Where one turn sends some rows of the set: a few examples, then the rows asked:
j464: [-2, 7, 9, -9, -22, -2, 16, 22, 7, 11, 4, -8, 4, 12]
j839: [21, -13, -22, 0, -6, 11, 7, -3, -15, 16, -26, -1, 18, 11]
j47: [0, 14, 9, -4, -14, 3, 19, 16, 8, 20, -3, -4, -7, 5]
j146: [13, 1, -13, -8, -3, -11, -23, -18, 0, -4, 20, 2, 13, -14]
j569: [5, -4, -14, 2, -8, 20, 24, -4, -6, 14, -23, -5, 5, 12]
j912: [5, -9, -19, 1, -16, 14, 20, -5, -11, 1, -19, -7, 17, 18]
j230: [16, 21, -13, -14, -20, -23, -1, -8, -7, 18, -8, 13, -4, -4]
j913: [12, 11, 10, 14, -14, 3, 8, 29, 8, 11, -5, -4, 3, 7]
j249: [20, -24, 0, -1, 12, 1, -21, -8, -4, -2, 11, -6, 15, 13]
j862: [10, -4, 10, 15, 5, -11, -22, -2, 2, -6, 22, 0, 3, 10]
j427: [19, -1, -7, -4, 3, -11, -24, -25, -1, -11, 17, 3, 7, 4]
j75: [2, 11, -16, -12, -15, -12, 14, -14, -13, 25, -13, 9, -10, 6]
j850: [6, -1, 0, 24, -2, -9, -19, 3, 2, -5, 22, -2, 10, -4]
j154: [14, -27, -10, 6, 8, -1, -20, -3, -10, 9, 12, -6, 22, 0]
j647: [-3, 8, -15, -13, -26, -24, 10, -12, -15, 20, -5, 10, -1, 12]

j249 turns into j427
j47 turns into j569
And these:
j850 turns into j154
j464 turns into j912
j913 turns into j839

Where one turn sends some rows of the set: a few examples, then the rows asked:
j55: [-7, 8, -21, -34, -8, -10, -17, 16, -2, 27, -3, -10]
j651: [-19, -8, -7, -4, -8, -5, -8, 9, -19, -3, -20, -18]
j568: [-4, 7, -30, -13, 12, -5, -29, -7, 3, 7, -6, 12]
j818: [1, 31, -13, -4, 8, -23, -12, -10, -23, 0, 6, -1]
j984: [-21, 13, -9, -14, -10, -19, -30, 5, -30, 22, -4, 8]
j65: [-19, 21, 5, 4, -20, 8, -7, 8, -22, 23, 1, -4]
j180: [-23, 37, -25, 8, -7, -13, -21, 18, -5, 19, -7, 5]
j476: [-28, 40, -20, -21, 7, -15, -4, 14, 6, 21, -2, 2]
j914: [-15, 26, 4, -15, 16, 11, -21, -3, -12, -3, -22, -8]
j424: [-22, 17, -6, -18, -14, -9, 11, -3, -4, 29, -4, -21]
j313: [-19, 6, 13, 1, 1, -8, -11, 15, 20, 15, -18, 1]
j245: [-26, 12, -1, 1, 8, 0, -14, -16, 9, 20, -26, 5]
j853: [-11, 6, -7, -9, 2, 8, -4, -15, -1, 16, 13, 16]
j697: [-17, 14, 1, -3, 0, -17, -22, 8, 6, -3, -22, -33]
j308: [-6, 19, -18, -8, 11, -9, -17, 13, 1, 7, 24, -23]
j448: [-20, 10, 6, -31, -14, 8, -17, -11, -4, -4, -8, -9]
j466: [-17, 2, -7, -12, 10, -32, -26, 14, 5, -1, 4, 10]
j340: [-8, 36, -19, -13, 5, 1, -1, 7, 11, -8, -2, -18]
j140: [-30, 33, -9, 11, 7, -13, -13, 2, -15, -12, 0, -10]
j584: [-13, -7, -7, 8, -11, -24, -1, 1, 3, 12, 9, -2]

j245 turns into j476
j55 turns into j584
j697 turns into j140
And these:
j818 turns into j448
j466 turns into j65

